(in the rows, 128 means zero)
The same turns and mirrors carry the whole set onto itself and the rows of a family onto each other. Which other rows belong to the same family as each row named below? List them in the order they appear above.
These 30 rows form 5 families of 6 rows each.
seg: [125 118 148  69 145 141 158 175 130 132  98  93 139 146 120 138 143 126
 122 115 138 159 142 108 123  93 107]
dibiz: [105 118 118 124 118 120 134 148 139  91 111 137 156 142 101 142  88 113
 122 135 140 112 146 145 154 116 120]
lefo: [122 115 134  80 144 115 167 172 133 131 108 106 149 121 118 143 137 144
 119 139 124 120 142 116 117 110 112]
Gufe: [133 128 146 108 128 102 143 166 138 128 133  87 137 158 127 148 118 102
 143 143 138 166 166 131 162 141 152]
nuna: [138 109 143 123 159 154 159 173 135 106 117 110 104 166  98 152 118 117
 132 131 134 122 117 113  96 101 125]
fogan: [133 134 174 115 152 109 160 200 110 134  98 110 128 147  97 134 122  83
 141 127 136 144 144 129 119 114 156]
somif: [ 90 117 151 134  98 103 136 162 129 127 122 131 128 154  95 143 106  97
 149 126 133 150 161 123 149  90 165]
dorag: [ 98 108 145 130  97  97 138 165 139 122 116 127 134 158 103 139  98 103
 146 124 142 152 169 121 146 105 173]
Fuvod: [ 95  91 143 111 147 113 133 163 135 128  69 126 129 132 109 158 125 102
 137 121 126 114 151 101 115  88 138]
roni: [142 145 144 100 132  91 174 161 130 107 126  91 161 145 108 140 107 102
 129 131 134 147 156 135 160 119 122]
Vopel: [104  82 149 120 142 115 146 160 138 123  66 130 134 140 110 153 116 105
 131 114 132 114 145 108 106  96 143]
veb: [134 154 153 144 148 134 151 168 126 105 140  92 108 164  91 158 114 102
 142 136 130 163 142 111 138  85 138]
Fupi: [121 114 147  91 172 128 127 178 128 145  98  96 129 126 129 160 146 118
 133 150 126 128 142 121 127 120 125]
bov: [123 169 142 143 128 118 172 164 110 103 117 102 138 135 100 142 128 106
 122 140 113 158 163 118 143 125 133]
totak: [123 124 128  98 141 161 155 173 118  99  86 110 115 164 111 132 139  89
 121 115 128 143 141 110 115 130 109]
nalo: [110  84 133 137 124 125 127 131 156 107  95 123 149 154 128 159  96 118
 126 128 144 133 152 132 145 127 140]
gov: [154 130 140 119 148 113 152 174 152  99 132  79 130 171 111 149  95 114
 140 130 153 165 159 108 142 113 148]
zukag: [ 84 111 145 143 128 133 115 130 137 128 107 123 135 133 115 173 124 123
 131 141 123 140 145 125 151  85 130]
fir: [100 103 116  96 117 152 118 156 142  96  99 133 138 165 108 135 102 105
 125 115 153 134 142 131 148 106 112]
Bofam: [118 123 121 111 141 138 167 168 117 103  99 125 125 138 105 139 134 108
 119 140 112 104 136 121 109 136 111]
vagol: [114 160 146 137 122 152 145 171 114 100 104 107 133 159 103 132 122 102
 120 120 138 189 162 116 148 113 134]
zisa: [130 140 147  89 127 123 142 166 133 108 117  94 152 164 109 134 105  95
 131 113 156 176 154 133 169  99 119]
todan: [126 100 130 142 136 141 130 156 158  91 118 122 132 169 102 152  77 131
 131 127 160 133 137 123 129  98 141]
zinu: [ 89 134 130 135 118 125 133 156 133 115 110 130 159 116 106 147 112 153
 115 144 131 140 159 121 146  95 132]
per: [134 110 126  91 168 132 136 185 150 119 117  89 113 149 117 156 126 135
 138 142 139 132 145  89 113 101 131]
Geda: [123 143 169 146 121 129 161 157 113 128 137 105 123 160 106 150 128  97
 137 140 121 167 140 144 145 121 147]
kez: [136 103 158 123 161 147 157 169 123 125  89 115 129 149 119 148 129 108
 122 135 131 122 122 141 104 142 129]
lav: [132 134 163 103 155 101 149 206 117 135  96 102 129 144 105 135 123  86
 143 131 138 146 158 119 126 121 160]
vuk: [101 125 127 135 144 139 106 162 148 109 126 114 120 145 101 165 104 138
 138 144 142 142 149 103 143  70 137]
verop: [ 86 119 134 116 114 161 124 162 134 120  98 128 142 140 111 139 123 149
 115 122 144 164 150 111 133  84 125]

Same family as zisa: seg, totak, fir, vagol, verop
Same family as dorag: fogan, somif, Fuvod, Vopel, lav
Same family as Gufe: Fupi, nalo, zukag, Geda, kez
Same family as nuna: veb, gov, todan, per, vuk

The same turns and mirrors carry the whole set onto itself and the rows of a family onto each other. Which other rows belong to the same family as each row named below? List them in the order they appear above.
These 32 rows form 4 families of 8 rows each.
ton: [116 140 130 122 102  98 114 105 121 138 118 110 152 135 111 158 145 106
 144 119 151]
laz: [120 129 123 131  99  92 129 137 138 169 102 101 137 120 118 119 117 127
 141 142 104]
saka: [128 130 119  91 103 106 126 134 128 128 115 133 132 126 151 111 130 154
 118 141 141]
Bifin: [143 130 129 124 111 131 131 126  96 151 153 120 117 112 144 109 114 122
 107 111 121]
Demen: [109 139 128 115 104 113 112 124 125 134 137 153 145 144 120 147 146  78
 142 137 129]
durif: [ 98  91 140 135 127 121 116 137 140 140 106 124 132 109 159 140 109 137
 146 143 121]
Suk: [111 119 127 153  90 105 133 116 125 138 101 140 106 134 114 150 117 119
 163 133 115]
Mas: [136 131 137 131 136 125 113 120 108 124 126 140 103 125 128  93 143 143
 118 108 101]
gusi: [ 99 121 130 125 141 111 101 130 123 162 152 123 112 131 166 153 143 127
 129 106 118]
vizir: [ 91 103 106 124 135 118 119 143 141 145 133 110 108 119 113 139 110 157
 142 140 113]
leso: [126 104 120 118 142 132 114  96 113 133 139  94 112 122 127 156 139 124
 128  97 129]
zed: [111 133 132 126 122 144 123 135 113 127 128 138 141 110  92 142 126 105
 108  94 130]
Regop: [126 146 151 146  93  93 138 133 129 142 124 101 127 127 135 129 113 115
 137 148 133]
pif: [122  99 136 124 133 157 104 111 111 110 152 136 121 128 135 137 136 105
 127 114 129]
Lum: [128 115 129 118 101 106 114  90 132 123 123 102 123 138 118 130 167 124
 143 134 143]
zabul: [116 110 135 146 139 128 134 164 141 152 120  96 128 114 130 132 113 120
 117 113 106]
tob: [121 109 119 142 100 116 119 114  98 162 152 109 146 137 118 137 138 117
 157 116 146]
bugop: [120 142 120 111 134  95 128 148 127 145 112 150 138 126 153 106 150 127
 127 121 101]
Kiba: [115 103 107 118 130 113 115 128 111 133 153 110 117 143 142 157 130 153
 141 116 153]
gon: [113 123 125 128 120 135 133 151 116 115 135 141  92 128 155 118 118 147
 128 115 100]
ros: [ 82 134 124 150 100 112 130 142 125 155 128 119 143 116  98 134 118 131
 157 128 123]
foga: [119 120 123 122  98 114 116 160 143 148 110 145 136 141 126  99 132 125
 137 150  99]
dus: [122 116 134 151 108 119  84 117 122 152 127 131 122 156 107 137 155 129
 138  98 131]
duvap: [110 119 100  85 118 116 132 117 138 137 108 141 123 121  98 138 139 107
 127 139 115]
pugep: [ 95 124 150 117 123 137 118 117 119 110 153 130 147 110 146 141 115  98
 137 113 123]
Lod: [134 135 143 132 140 127 126 104 108 103 123 150 114 127 114 140 119 103
 126 121 128]
Namev: [108 125 126 130 133 117 131 152 126 133 114  99 111 112 141 136 112 165
 122 102 111]
Pado: [128 129 115 110  95 102 118 156 135 125 117 143 118 165 119 119 130 144
 137 112 106]
tunu: [102 115 109 117 141 121 130 130 135 122 127 109 108 129 125 158 165 128
 128  88 118]
nef: [109 128 126 100 124 111  91 135 147 150 148 133 144 142 110 133 136  93
 127 128 101]
Zap: [131 119 128 114 143 111 125 125 132 135 104 151 156 126 129 132 129  87
 131 145 121]
Voga: [134  96 130 124 101 137 141 119 110 110 128 127 112 128 145 111 109 134
 148 113 105]

Same family as saka: Bifin, durif, Suk, gusi, zed, dus, duvap
Same family as tob: Mas, vizir, bugop, Kiba, ros, Lod, Zap
Same family as gon: ton, laz, Demen, leso, pif, foga, Namev

The same turns and mirrors carry the whole set onto itself and the rows of a family onto each other. Which other rows belong to the same family as each row named below? List them in the order they appear above.
These 32 rows form 4 families of 8 rows each.
tar: [ 93 132 131 102 157 113 127 125 145 150]
Lene: [106 108 134  98 143 114 137 132 150 159]
zov: [122 104 141 122 163 134 148 118 129 136]
Gor: [126 154 136 118 128  75 121 138 133 150]
veka: [116 141 114 133 144  96 111 123 124 128]
nom: [121 145 172  89 131 137 140 144 136 149]
seri: [130 124 143 110 147 151 139 110 121 122]
beni: [ 96 135 142 105 135 121 125 131 156 159]
Zalug: [159 153 146 116 132 100 136 130 103 122]
luz: [153 145 147 125 124 130 129 130 106 111]
lipe: [121 153 139 102 164 102 140 102 130 143]
nerev: [157 137 162 127 134 116 144 151 106 126]
biz: [132 122 173 106 141 128 153 159 128 149]
zuve: [123 167 156 104 153 126 138 108 128 135]
Zikav: [125 138 126 148 153  94 126 117 126 135]
Sase: [120 109 127 107 157 140 134 120 120 121]
bos: [118 155 146 122 112 100 114 150 140 151]
til: [130 166 158 124 160  98 143 121 124 142]
Kasi: [139 146 169  86 130 110 147 151 125 148]
fut: [126 111 133 128 107 124 117 153 133 135]
vome: [144 106 140 112 113 112 131 161 122 138]
dol: [127 172 146 106 158 107 132 119 114 128]
kesob: [124 164 152 109 125  92 120 160 124 145]
rebof: [127 131 165  85 138 137 143 156 121 138]
Gono: [139 105 143  96 146 137 151 125 118 128]
faret: [128  93 142 129 133 124 137 155 132 141]
fedis: [127 114 111 127 145 102 125 112 126 130]
Pul: [151 141 148 115 125 119 128 154 100 115]
zub: [127 134 118 142 129 112 113 117 125 124]
dut: [118 100 133 111 124 126 123 161 130 138]
rok: [101 122 136 125 160 106 136 124 149 158]
bavi: [136 156 159 131 130  88 132 156 126 148]

Same family as zov: nerev, biz, Zikav, til, faret, rok, bavi
Same family as Pul: tar, veka, Sase, dol, kesob, rebof, dut
Same family as Gor: Lene, Zalug, lipe, Kasi, vome, Gono, fedis

The same turns and mirrors carry the whole set onto itself and the rows of a family onto each other. Which other rows belong to the same family as each row named below? List them in the order they appear above.
These 36 rows form 6 families of 6 rows each.
mis: [155  88 105 135 147 124 126 143 132 143 131 158 115 123 144 133 135 129
 126 114 132 154]
kugo: [151 128 123 126 143 141 145 149 139 142 160 114 144 140 122 128 131 115
  80 103 127 147]
Liruk: [126 106 168  99 130 111 132 123 117 142 117 155 148 146 121 155 128 119
  98 129 168 152]
fepu: [131  90 155 105 140 158 123 124 121 132 124 108 143 131 109 127 136 128
 134 137  94 113]
rirub: [142  95 155 101 120 119 129 138 104 137 127 144 164 146 101 161 127 100
  95 141 150 150]
sulan: [104  95 162 108 158 150 119 140 121 127  98 128 132 158 125 132 129 115
 132 136 122 118]
Tol: [140 101 168 103 151 155 121 136 143 129 135 125 145 160 132 147 154 125
 144 130 106 116]
kede: [117 130 108 104 140 113 121 121 155 156 115 123 113 167 130 136 151 120
 105 113 142 135]
sevik: [131 117 125 135 160 140 142 164 132 148 143 120 148 133 141 112 114 102
 104 132 122 135]
Mopev: [143 106 167 110 130 111 131 151 104 134 132 142 156 136 102 155 121 102
 103 141 159 149]
Fot: [123  91 151 135 160 104 114 118 114 148 158  98 137 150 131 123 129 102
 127 129 112 166]
kabuk: [131 110 134 129 172 118 134 141 118 146 157 100 145 134 140 146 138 103
  78 127 124 149]
Reta: [137  86 128 136 124  94 115 110 108 155 150 117 135 139  98 115 143  98
 134 131 118 151]
Dar: [126 107 161 122 144 152 118 133 120 128 126 103 138 131 104 137 129 130
 138 129  95 112]
Makul: [130 109 160 106 133  98 141 122 121 148  95 136 156 152 118 162 136 105
 109 138 150 136]
lavi: [142  95 132 142 128  93 123 112 114 144 145 105 121 133  99 117 151 103
 142 124 125 156]
bugi: [112  89 133 145 128  86 112 142 108 133 153 111 138 151 110 146 141  95
 130 123 122 142]
fek: [106 120 123  89 120 123 109 107 137 137 128 127 126 154  94 128 137 123
 104 105 146 119]
lor: [111 119 116 118 126 109 102 121 136 132 145 114 120 173 111 113 138 116
 100 111 149 118]
Sili: [169  94 120 111 132 139 114 134 118 154 132 169 121 126 132 137 145 133
 131 118 134 141]
davu: [148  97 122 108 137 109 116 139 143 158 138 146 112 160 149 135 163 131
 138 112 137 150]
Voki: [145 104 127 125 145  95 122 120 110 119 148 104 147 136 104 122 138 100
 147 118  98 142]
Mipig: [129 130 122 110 122 120 102 129 161 122 134 132 117 150 106 118 135 130
  87 121 143 126]
Rageg: [174  98 133 125 136 128 123 136 126 152 117 169 122 134 127 139 141 136
 139 110 134 138]
fafo: [127  95 135 135 135  92 126 121 106 139 135 110 146 149 104 146 148  90
 146 141 113 153]
voze: [129 107 159 114 149 163 107 116 124 130 125 125 124 143 126 145 155 138
 135 132 107 112]
zeme: [150  98 118 127 148 132 123 125 126 139 130 139 106 115 154 149 155 139
 117 103 136 141]
nez: [111 124 174 111 132 155 122 121 117 121 121 129 140 142 102 130 156 123
 126 122 104 123]
tem: [139 114 176 112 123 124 139 138  97 136 117 164 152 129 116 144 149 117
 108 130 141 149]
gub: [116 127 134  97 131 121 114 117 147 128 126 127 122 160  90 129 145 118
 107 103 153 108]
fano: [125  84 164 111 139 120 121 159  98 132 110 147 145 162 131 164 140 117
 107 129 144 128]
Nifiv: [139 121 138 110 153 140 155 159 133 144 154 111 167 146 136 125 128 111
  96 125 117 132]
kotup: [140 114 113 117 147 145 142 148 141 145 163 123 152 131 116 126 133 108
  79 112 118 139]
Mato: [160 130 123 113 151 114 142 147 118 128 151 119 168 139 121 126 120 100
  91 115 122 143]
Zigeg: [117 123 138 111 128 121  99 101 134 136 140 123 117 172 124 117 132 114
 108 108 163 147]
mize: [159  95 123 131 119 104 107 132 140 135 125 156 110 124 124 126 141 145
 125 125 127 147]

Same family as Rageg: kugo, Mopev, Dar, lavi, gub
Same family as Sili: fepu, rirub, Reta, fek, kotup
Same family as sulan: kede, Fot, kabuk, davu, fano
Same family as lor: mis, Liruk, fafo, voze, Nifiv

The same turns and mirrors carry the whole set onto itself and the rows of a family onto each other. Which other rows belong to the same family as each row named below? List them in the order they appear above.
These 32 rows form 4 families of 8 rows each.
novon: [130 135 134 171 155 157 159  88 156 139 137 120]
toz: [156 147 143 113 139 112 158  95 118 139 111 118]
ziv: [129 148 148 112 118  94 149  95 143 135 128 139]
giv: [128 143 135 166 157 143 136  77 174 125 127 110]
gepa: [141 158 155 104 127 120 147 107 124 125 111 115]
mozir: [154 145 150 101 134 118 158  88 131 141 121 123]
Gika: [131 118 160  96 153 113 137  90 137 127 115 131]
dep: [121 138 135 166 157 138 128  77 175 128 127 110]
dupu: [140 138 165  99 148 127 149 100 130 110 108 124]
Roto: [119 147 139 175 149 159 148 108 150 123 127 111]
gare: [124 149 138 168 154 145 133  83 171 118 123 106]
Mugi: [125 123 131 163 164 144 142 104 165 153 143 122]
Rit: [145 131 141 111 143  99 144  90 123 152 115 123]
mozi: [130 136 145 113 138  97 129 106 119 142 107 117]
num: [126 153 149 114 116  96 145 103 141 128 124 136]
nulum: [127 113 152 170 153 151 165  94 154 128 129 134]
giz: [141 152 147 116 134 109 143 111 114 128 103 113]
gagi: [136 153 148 113 118 100 157  94 142 132 128 138]
kedi: [112 119 133 169 156 142 138  88 160 149 138 123]
kod: [ 99 131 139 174 150 144 128 108 153 132 128 114]
legor: [146 128 161  96 152 123 154  87 135 123 115 130]
nuput: [122 145 137 168 155 154 140 125 155 130 130 111]
dak: [110 128 135 166 159 141 127 119 160 143 135 116]
memor: [133 158 150 115 115 102 154 102 139 125 125 135]
mik: [112 103 153 170 153 140 148  97 156 133 128 134]
Pomig: [125 128 165  98 148 117 134 104 132 115 107 125]
ren: [137 139 133 166 161 157 155 109 160 140 138 117]
Piri: [117 143 137 168 154 140 125  84 172 121 124 108]
nidel: [135 130 149  99 135 102 137  89 134 151 123 126]
boga: [120 123 157 173 148 155 160 107 149 115 121 128]
pati: [122 142 155 103 129 106 126 108 127 133 112 118]
lapo: [106 114 157 172 148 144 143 110 151 120 122 128]

Same family as mozir: novon, gepa, Roto, kedi, kod, nidel, pati
Same family as boga: Gika, dupu, nulum, legor, mik, Pomig, lapo
Same family as giz: toz, Mugi, Rit, mozi, nuput, dak, ren

